In the rows, zero is written as 128.
One turn sends every row of this set to another row. A few are shown first. Where does it send the rows asked after them?
Q276: [111 114 163 131 103 121 121 131 126 113 132 107 127 145 111 117]
Q857: [140 107 122 130 122 108 128 135 129 110 176 115 148 115 142 145]
Q871: [139 136 128 135 109 116 111 131 139 158 138 151 141 142  84 106]
Q340: [130 158 128 147 127 109 114  96 127 113 150 103 139 119 113 134]
Q203: [121 143 135 119  84  85 104 112 136 119 139 127 109 156 132 122]
Q449: [101 141 148 109 120  99 127 112 125 158 163 113 117 143 141 130]
Q470: [118 124 100 118  94 108 117 132 127 146 124 135 158 170 104 152]
Q711: [123 140 133 128 145 104  89 152 131 159 120 118 129 132 108 123]
Q762: [131 127 125 113 116 113 125 124 120 111 187  96 143 126 116 149]
Q771: [120 134 104 110  83 132 118 102 127 129 145 111 123 153 146 128]
Q321: [120 152 136 104 123 135 125 134 133 141 180 149 126 133 145 136]
Q652: [112 149 160 138 133 118 127 142 142 127 169 121 123 137 127 110]
Q402: [120 120 121 130 104 120 146 146 140 105 144 135 126 146 155 155]
Q918: [136 109  99 134  96 120 117 155 115 147 122 124 156 141 129 103]
Q179: [112 139 119 121  96 147 140 139 132 128 133 111 111 157 148 142]
Q795: [120 147 154 144 131  98 129 118 133 103 140 125 145 124 128 112]
Q587: [125 139 131 158 129 116 147 148 124 132 126 103 128 148 143 153]
Q819: [128 141 128 107 120  88  91 143 142 143 139 100 126 106 101 122]
Q948: [117 123 143 123  95 141 121 127 125 131 128  88 121 132 129 107]
Q977: [126 143 128 119 116 147 103 121 105 113 113 122 126 146 132 138]
Q218: [154 127  90 120  90 134 109 163 129 138 126 120 131 127 115 134]
Q778: [121 148 152 125  84  97 129 130 148 112 146 141 125 150 126 107]
Q125: [127 118 105 121  96 100 126 106 133 113 153 136 137 145 158 143]
Q558: [135 131 124 128 130 116 133 132 114 150 147 136 175 104  98 135]
Q156: [104 139 114  91  85  96 142 153 142 149 142 129 143 146 116 155]
Q515: [136 159 113 132 114 114 126 155 127 109 163 112 121 163 128 160]
Q958: [135 145  85 123 100 106 145 160 115 148 129 102 155 126 135 130]
Q371: [128 156 132 131 112 127 122 103 116 111 109 138 144 131 130 138]
Q210: [138 136 122 128 141 100 101 169 130 125 139 109 154 135 102 115]
Q669: [142 163 116 122 125 128 139 144 120 144 131 138 164 135  97 107]
Q982: [143 146  93 114 114 107 130 170 129 162 140 142 131 136 147 137]
Q589: [115 133  99  87 101 132 131 148 120 141 143 127 166 150 113 148]
Q542: [145 121 106 102  79 100 118 162 140 133 136 138 134 116 131 113]
Q154: [121 137 133  91 119 110 117 135 124 114 167 144 126 123 155 142]
Q635: [144 161 110 139 104 131 119 126 134 117 166 114 128 147 107 162]
Q546: [131 143 130 115 115 103 121 126 145 163 145 157 130  99  98 138]
Q691: [131 157 115 106 145  80 110 149 125 140 142 110 152 114 122 123]
Q3: [140 144  96 120  96  98 115 135 124 160 102 137 130 130 139 128]
Q941: [132 149 121 126 102  92 134 131 134 168 170 116 153 125  88 122]
Q113: [127 121 101 112  91 105 130 157 134 155 143 112 129  93 132 146]
Q514: [123 106 110 135  94  98 111 147 136 175 133 137 124 128 134 127]
Q840: [114 136 145 112 114 126 133 135 123 170 136 130 150 106  99 113]
Q386: [122 141 131 147 140 107 137 120 105 122 132 110 150 154 130 154]
Q549: [127 140 137 152 107  98 143 148 135 154 131 124 152 133  82 128]
Q66: [122 136 122 121 107  88 120 101 128 155 164 108 127 140 154 117]
Q14: [140 168 117 114 110 103 149 149 140 136 148 128 145 106  91 137]
Q268: [121 157 135 134 135 134 110 118 132 139 175 104 120 127 117 133]
Q209: [105 110 124  97  90 109 121 135 136 141 118 149 148 135 113 153]

Q771 moves to Q652
Q386 moves to Q977
Q589 moves to Q210
And these:
Q948 moves to Q778
Q982 moves to Q558
Q14 moves to Q958

One turn sends every row of this set to another row. A few are shown first. Where does it send the rows asked after them?
Q880: [113 115 125 114 128 118 105 122 133 140 114 163 104]
Q75: [142 145 132 123 119 102 153 122 120 161 148 119 137]
Q919: [127 134 130 108 111 113 121 110 108 147 127 159 103]
Q233: [122 109 130 115 125 148 103 118 105 124 103 104 139]
Q464: [136 108 133 132 165 129 115 154 136 130 114 129 141]
Q901: [109 125 112 164 103 108 144 107 129 134 130 120 116]
Q285: [130 108 134 112 119 150 107 121 105 126 107 106 140]
Q668: [114 116 122 148 152 104 122 119 148 110 126 151 109]
Q68: [130 145 129 118 112 116 123 122  99 137 127 155 106]
Q261: [108 155 134 142 156 122 160 123 124 134 136 115 137]
Q408: [137  91 110 150 126 116 129 102 142 126 135 105 132]
Q381: [106 116 118 163 105 110 142 112 134 140 129 117 112]
Q161: [103 125 115 163 103 110 143 105 133 137 132 116 113]
Q784: [104 111 119 148 155 106 123 119 139 109 125 154 110]
Q796: [150  92 113 127 123 122 117 105 113 128 137  94 141]
Q693: [131 105 135 130 159 134 122 157 143 131 112 127 137]
Q383: [145  91 117 143 120 118 136 102 156 126 130 115 127]
Q142: [135 110 130 130 159 131 120 156 140 135 111 131 138]
Q612: [103 116 130 112 127 115 117 129 139 141 103 158 110]
Q262: [141 143 139 127 125  97 157 118 124 155 150 114 135]
Q875: [152  89 120 125 122 114 113 116 104 128 142 102 137]
Q791: [139 139 139 125 119 101 159 121 115 157 153 118 135]
Q293: [101 126 144 121 167 116 127 135 116 127 125 104 150]
Q536: [105 139 141 122 168 133 137 140 116 128 125 110 146]
Q681: [122 104 130 107 121 145 107 119 106 120 103 108 138]
Q273: [132 138 141  90 128 114 132  90 100 120 135 128 124]
Q968: [112 112 118 148 154 105 127 117 146 108 129 152 109]
Q185: [133 130 141  86 133 114 128  93  98 122 140 128 128]
Q345: [124 158 139 149 148 121 159 118 126 121 135 113 135]
Q618: [134 133 143  88 132 107 124  96  98 123 136 126 128]

Q791 moves to Q618
Q383 moves to Q345
Q185 moves to Q233
And these:
Q408 moves to Q261
Q784 moves to Q381

One turn sends every row of this set to another row. A few are shown first. Where does it send the rows asked after them?
Q810: [145 125 116 136 142 138 140 135 138 118 120 177 144]
Q335: [ 98 106 124 136 140 118 136 126 135 123 131 124 164]
Q259: [154 130 116 105 117 117 124 148 131 143  96 156 139]
Q199: [164 129 132 114 132 118 126 147 142 118 138 151 101]
Q576: [158 137 144 150 144 142 136 132 133 114 140 145 110]
Q897: [128 116 119  99 113 100 120 147 130 145 103 123 151]
Q684: [126 132 134 154 132 141 133 126 116 139 101 126 160]
Q295: [127 127 149 157 146 136 136 122 127 116 145 111 124]
Q395: [120 118 136 109 110  97 146 133 163 155 123 114 112]
Q631: [111 116 115 127 117 153 134 104 123 112 119 108 109]
Q27: [118 120 127 155 148 142 141 125 131 117 125 149 157]
Q496: [138 113 135  99 123  97 122 146 145 121 145 117 110]
Q51: [114 112 109 105 110 139 130 109 129 113 119 107 105]
Q414: [109 117 129 130 123 114 127 131 123 143 105 106 164]
Q253: [112 101 113 101 128 100 128 141 144 124 131 136 153]
Q528: [146 131 130 110 112 112 148 137 163 153 120 145 100]
Q272: [148 144 137 143 125 135 156 128 154 149 116 153 106]
Q366: [123 137 148 161 128 139 158 117 148 150 121 124 119]
Q616: [141 113 109 102 130 112 132 146 146 121 121 170 140]
Q387: [126 124 112 129 119 165 136 105 121 110 114 126 103]
Q438: [138 123 106 112 114 154 133 112 129 111 113 137  92]
Q124: [128 114 104  96 107 138 130 115 130 113 115 123  95]
Q772: [106 123 146 140 119 116 152 121 152 152 127 103 125]
Q31: [152 141 125 140 129 141 131 136 122 141  94 157 146]
Q57: [113 112 147 126 132 109 128 134 137 120 150  95 125]

Q272 moves to Q395
Q199 moves to Q57
And these:
Q259 moves to Q414
Q631 moves to Q438
Q27 moves to Q616

One turn sends every row of this set to another row. A few are shown first. Where does it send the rows asked after them?
Q425: [113 150 101 120 113  98  95 119 115  79 162 135 168 129 157 120]
Q507: [126 159 124 110 135 126 114  95 101 131 136 106 129 104  85 103]
Q650: [122 160 127  95 117 112 140 100  81 115 150 115 182 119 124  95]
Q699: [158 149  99 105 122  98 118 125  97 124 145  82 164 137 120 112]
Q282: [106 177 137 101 132 131 116 121 112 112 177 104 130 103 153 112]
Q224: [121 165  86 118 114 138  96  94  93  96 130  87 115 121 137 108]
Q929: [ 99 131 111 120 104 131  74 115  85 113 157 108 161 137 128 100]
Q488: [146 137 111 119 121  96 114 145  97 134 143 120 150  96 139 116]
Q539: [110 162 108 115 117  95  96 106 102  91 153 149 163 129 161 128]
Q971: [126 167 118 112 141 109 102  87 109 139 133 103 132 110  92 115]
Q147: [120 186 124 115 137 137  93 126 123 113 175 115 134 144 119 118]
Q160: [ 97 144  78 122  91 125  88 124  99 123 177 115 152 131 130 102]
Q456: [118 166  89 114 101 140  92 108  91  97 128  94 121 140 145 114]
Q52: [109 161 102 113 125  94 108  93 120 108 168 153 161 125 150 123]
Q723: [ 92 147  96 122 102 139  77 110  90 124 161 122 159 133 126  96]
Q186: [ 92 149 110 129  93 142  82 128  92 120 164 118 160 114 122 104]
Q190: [144 157 116 108 131  94 130 116  91 104 137  86 167 143 135  98]
Q641: [121 158 101 118 137 114 117 140 120 112 157  81 155 151 126  81]
Q195: [130 181  77 111 110 118 138 107 129 116 134 124 145 112  96 104]
Q883: [124 154  87 111 144 131 116 117 139 111 149  95 152 153 128  88]
Q995: [132 135 112 115 131  92 112 149 118 129 164 137 145 102 138 114]
Q420: [143 152 105 112 130  93 123 136  93 134 152 133 117 106 144 121]
Q519: [111 164 104 124 121 140  96 105 105  83 123  92 119 121 144 111]
Q960: [121 172  75 113 119 100 140 118 130 110 136 131 145 102 103  99]
Q264: [135 142  97 102 119  99 122 143 113 146 139 123 132  98 143 114]
Q82: [118 149 115  82 114  97 139  97 100 108 131 111 181 114 135 109]
Q646: [110 170 116  95 101 137 143 120  84 106 171 113 152  95 141  98]
Q845: [119 171 109 108 112  88 103 113 116 102 149 146 161 123 156 140]
Q807: [109 151  96 113 115 113  95  96  93 101 133  81 117 133 150 117]
Q40: [105 168 121  87  88 124 127 131  80 113 164 123 158 102 120 113]
Q838: [127 140 101 111 123  88 116 153  99 135 145 132 138 102 146 113]
Q232: [ 88 146 101 115  94 130  84 120 104 128 155 132 167 138 132 102]
Q907: [ 92 170 127  93 123 143 118 125 110 100 154 122 122 110 158 111]
Q867: [123 167 123 107 136 123  98  79 106 139 125 108 132 127 106 116]
Q551: [128 170 131 127 142 119  94 100 112 131 135 108 139 121  90 113]
Q828: [136 169  89 112 128 110 145 120 131  98 142 131 135  91 108 104]
Q548: [118 159 103 115 112 139 102  88  88  81 129  88 128 128 121 106]
Q17: [110 172 121 114 127 102 105  80  97 127 139 110 137 131  87 115]
Q79: [109 158 115 117 114 100 107 101 112  88 144 142 177 109 155 126]
Q394: [105 187 120 120 138 122 106 121 137 102 180  99 147 136 126 101]
Q504: [113 162  75 111 114 116 151 116 112 115 134 130 129 113 104  87]
Q356: [132 160  79 126 125 116 140 118 129 102 127 122 153 109 108  91]

Q504 moves to Q420
Q995 moves to Q425
And these:
Q40 moves to Q907
Q551 moves to Q356
Q264 moves to Q845
Q723 moves to Q224
Q190 moves to Q650

One turn sends every row of this set to another row. A few are shown first. Where does it send the rows asked after them?
Q734: [108 143 112  89 101 114 119 133 142 138 135 111 134 137 103 135 116 130
 113 146 151 165 132]
Q445: [115 100 114 131 126 107 111 105 124 171  99 134 151 136 151 125 103 104
 136 126 125 147 146]
Q226: [132 130 140 113 156 129 135 157  92 125 146 110 126 108 135 138 117 140
 147 133 135 140 112]
Q88: [144 115 140 129 147 103 125 110 125 162 163 119 139 148  96 105 119 124
 107 124 117 110 145]
Q767: [104 145 116 119 114 111 123 173 148 138 126 116 144 123 129 106 117 137
  97 106 140 143 115]
Q163: [117 124 132 139 139 118 138 143 144 154 139 116 164 132 107 116 121 144
  96 102 116  95 115]
Q881: [123 141 149 123 113  99 128  93 129 151 140 110 127 153  97 112 119 116
 118 159 146 142 145]
Q593: [122 130 133 136 134 125 141 141 140 154 143 115 160 129 104 116 119 151
  98  97 122  95 117]
Q189: [159 138 142 141 122 121 116 134 101 125 136 140 141 120 113 124 153 114
 135 103 123 137  98]
Q192: [154 146 143 138 117 134 105 132 116 131 137 145 157 125 114 121 152  99
 131  99 120 137 102]
Q820: [104  92 147 120 129 117 120 118 128 144 123  98 151 104 153 134 107 129
 132 163 135 139 103]
Q62: [108  98 145 120 136 113 113 124 128 138 122 103 155 122 163 138 104 131
 123 160 136 140 101]
Q939: [142 116 141 133 150  98 128 112 121 159 160 115 145 151  92 111 109 120
 112 128 113 108 145]
Q424: [131 138 147 122 110 101 129  91 124 147 144 107 132 152  94 116 112 112
 122 157 149 147 136]
Q710: [136 131 137 134 116 150 101 118 150 150 112 133 140 127 110 123 133  90
 150 114 108 120 140]
Q466: [113  98 152 114 137 109 121 133 125 131 126  94 139 117 150 143 107 129
 128 164 135 137  91]
Q16: [116 102 114 125 141 111 119 106 123 168  98 118 152 145 154 127  97 110
 122 139 127 152 132]
Q301: [133 142 145 118 147 119 138 157  93 116 143 115 123 117 124 147 124 124
 147 115 135 137 108]
Q967: [108 143 117 124 109 104 122 174 146 135 131 116 145 120 123 106 107 144
 101 113 139 138 116]
Q255: [159 144 147 144 122 135 104 142 104 127 136 141 146 129 120 121 155 120
 135 112 131 135 101]
Q824: [116 109 117 128 135 125 113 113 121 178  99 129 156 138 148 127  98 101
 133 130 127 152 147]
Q797: [134 131 132 134 120 147  97 116 149 150 112 138 140 140 117 132 135 100
 154 112 112 113 145]
Q617: [127 130 142 116 155 119 133 149 101 112 142 108 120 120 141 148 120 142
 148 128 130 128 106]
Q181: [127 134 128 135 127 149 103 112 154 156 108 131 148 140 125 119 120  94
 147 118 103 121 147]
Q588: [108 145 117  87 101 119 116 134 146 135 135 106 125 134 106 130 113 120
 116 140 153 166 126]

Q617 moves to Q710
Q226 moves to Q797
Q301 moves to Q181
And these:
Q593 moves to Q881
Q163 moves to Q424

